In the data rows, zero lies at 4.5, halfway between 4 and 5.
Here are some points:
[6 4 2 3 3 4 5 9 5 5 2 5 5 2 8 5 5]
[5 4 7 3 4 6 4 8 5 5 6 2 4 2 8 5 1]
[4 6 7 5 4 6 5 1 5 3 5 4 2 3 8 5 3]
[5 2 9 5 5 6 5 1 4 7 3 4 4 3 5 5 4]
[5 3 8 1 4 6 5 6 4 6 7 2 4 2 5 3 5]
[4 6 4 7 4 2 4 4 4 1 4 7 7 3 5 4 6]
[4 4 8 5 3 1 4 9 5 4 5 2 5 2 8 5 2]
[5 4 7 6 3 9 4 9 5 3 3 3 6 0 5 4 4]
[3 4 6 5 9 6 5 7 6 4 4 6 4 3 2 5 3]
[3 5 6 6 8 7 5 2 5 3 5 4 3 4 5 6 2]
[4 5 1 3 3 5 4 2 5 5 4 8 3 9 5 4 6]
[5 7 3 6 3 5 5 0 4 4 5 7 3 7 4 4 5]
[5 3 7 5 2 9 4 8 5 5 4 1 5 2 4 6 2]
[6 5 3 6 2 0 4 7 4 3 3 8 6 6 3 2 6]
[6 6 2 6 4 5 5 1 5 3 4 9 4 2 4 5 5]
[4 4 1 5 2 9 4 7 4 5 5 4 6 3 0 4 8]
[6 6 2 4 5 3 5 1 5 5 5 4 4 1 4 7 4]
[4 6 8 7 4 7 5 3 6 2 5 4 3 1 3 5 3]
[3 5 4 6 6 8 5 1 5 5 3 7 3 7 5 3 5]
[2 5 6 5 9 6 5 5 5 3 5 6 4 4 2 3 4]
[2 3 6 5 8 7 4 8 4 3 6 3 5 2 5 4 4]
[6 5 5 5 4 3 5 3 5 5 4 5 1 5 6 5 5]
[6 2 8 5 4 9 4 7 4 6 5 1 5 1 4 3 4]
[4 4 3 3 4 0 4 0 4 4 5 7 7 6 6 5 8]
[6 7 4 7 4 3 5 0 4 4 5 5 4 3 3 6 3]
[3 2 6 5 9 6 5 4 5 5 4 6 5 3 4 5 2]
[4 2 5 3 4 6 5 7 4 7 4 4 5 8 4 2 7]
[7 5 4 0 3 3 4 4 4 5 6 4 4 6 5 3 8]
[6 5 2 1 4 6 5 2 5 5 6 6 4 2 6 4 7]
[3 4 9 3 6 8 5 0 4 6 5 4 3 3 6 3 5]
[4 3 9 5 6 9 5 2 4 6 6 3 4 2 3 4 5]
[4 4 4 1 2 9 4 4 4 6 6 2 4 6 5 5 4]
[4 7 4 6 4 0 5 0 4 5 4 6 3 8 4 4 5]
[4 5 4 2 5 2 5 6 4 7 7 2 5 2 6 5 3]
[4 2 8 7 3 4 5 9 5 5 4 2 6 1 3 4 5]
[5 3 3 7 4 0 5 8 5 6 2 6 6 8 3 3 5]
[4 4 4 6 5 3 5 9 5 5 2 5 6 3 5 2 5]
[2 3 6 6 7 7 4 6 4 4 6 2 5 2 2 6 3]
[5 6 5 7 4 3 5 1 5 4 3 9 4 4 2 4 5]
[6 5 3 6 4 1 5 0 5 5 3 9 4 8 3 3 6]
[5 5 2 2 3 6 5 1 3 7 5 5 3 8 3 4 6]
[7 6 2 6 4 5 5 2 5 2 6 7 3 2 4 4 6]
Here are 14 more points, each followed by its number:
[7 5 4 2 4 4 5 6 4 6 3 4 4 3 9 5 3] 0
[5 5 4 5 2 9 4 0 5 4 5 6 4 3 5 4 5] 1
[5 7 3 4 3 0 4 8 3 2 6 4 6 7 7 3 5] 2
[6 2 8 2 4 3 5 5 5 6 3 4 4 2 9 5 4] 3
[6 6 1 3 4 5 5 8 4 3 5 5 5 1 8 4 5] 4
[3 5 2 4 3 4 4 1 4 5 3 9 4 9 4 4 5] 5
[5 6 2 7 4 6 5 6 5 3 4 4 3 2 3 6 5] 6
[4 2 7 7 4 7 5 1 5 6 4 4 5 3 0 5 6] 7
[5 7 5 7 5 2 4 0 5 4 5 6 4 3 4 5 4] 8
[2 2 6 6 9 7 4 7 5 4 4 4 5 3 4 5 3] 9
[6 4 2 3 2 3 4 3 5 3 5 9 5 7 4 3 8] 10
[5 6 3 0 4 0 5 4 4 5 7 3 4 6 7 5 6] 11
[4 7 4 5 5 0 5 0 4 5 6 5 4 8 4 4 6] 12
[5 6 1 6 3 5 5 6 5 2 3 6 6 1 6 5 4] 13
Which three of these numbered points are nearest to each point below, ignoring the 2 directions in which the first points spread most? Their numbers follow each, nearest first.
[6 5 5 2 4 1 5 2 5 5 4 6 3 7 9 3 6] > 3 0 11
[4 4 6 6 4 5 4 1 5 4 6 3 6 4 0 5 8] > 7 12 10
[2 3 6 5 9 6 4 6 6 3 4 5 5 3 6 5 1] > 9 5 8
[4 5 8 6 3 4 5 6 4 2 6 2 6 0 7 5 3] > 8 2 12
[4 5 5 5 3 0 4 1 4 6 7 2 4 7 1 6 5] > 12 8 7
[7 3 5 5 3 5 4 5 3 7 5 4 5 6 0 3 7] > 7 10 5
[2 3 6 5 9 6 4 2 5 4 6 5 4 4 3 4 4] > 9 12 5
Now 14 new points, numbered from 0 again:
[6 5 7 5 4 7 4 7 3 2 6 1 5 2 5 3 4] 0
[4 5 1 2 3 1 4 3 5 6 5 5 4 9 6 5 5] 1
[4 5 1 5 3 5 4 2 5 2 5 9 7 1 4 5 6] 2
[5 3 4 4 7 2 5 7 4 8 4 3 5 2 4 4 4] 3
[4 5 6 5 4 2 5 1 5 5 3 6 3 8 8 5 3] 4
[2 5 1 5 7 7 4 6 4 4 5 1 5 9 3 5 4] 5
[8 5 4 6 4 3 5 2 5 3 5 7 3 4 5 3 7] 6
[4 6 2 1 3 3 4 7 4 5 7 3 5 4 5 3 7] 7
[7 5 4 1 4 1 4 8 3 6 6 2 4 7 6 3 5] 8
[2 5 6 5 9 6 5 4 5 3 4 5 4 4 2 6 3] 9
[3 4 7 7 6 7 4 9 4 3 4 2 6 2 5 3 5] 10
[2 3 3 5 6 8 4 7 3 6 6 2 6 2 2 3 7] 11
[5 6 4 4 4 1 4 4 5 2 3 4 5 6 9 6 3] 12
[4 6 1 2 4 5 5 4 5 2 6 6 6 1 8 4 5] 13
Which three of these numbered points are nearest to each point below, ignoring the 2 directions in which the first points spread most? Their numbers follow each, nearest first.
[6 6 7 6 4 7 5 7 5 2 4 3 2 3 3 5 3] > 0 6 10
[3 4 8 7 3 6 5 8 4 2 3 2 6 2 6 4 4] > 10 0 6
[5 3 4 4 6 3 5 8 4 8 3 3 6 3 4 5 3] > 3 1 9
[4 5 2 7 3 4 4 9 3 3 3 6 6 6 2 4 6] > 10 9 0
[6 5 1 2 4 5 5 8 5 5 4 3 4 1 8 5 4] > 13 7 1
[5 6 1 1 4 4 5 7 3 7 6 3 4 4 5 4 4] > 7 1 8
[6 5 1 2 3 4 4 4 4 5 4 4 4 9 5 6 4] > 1 8 5
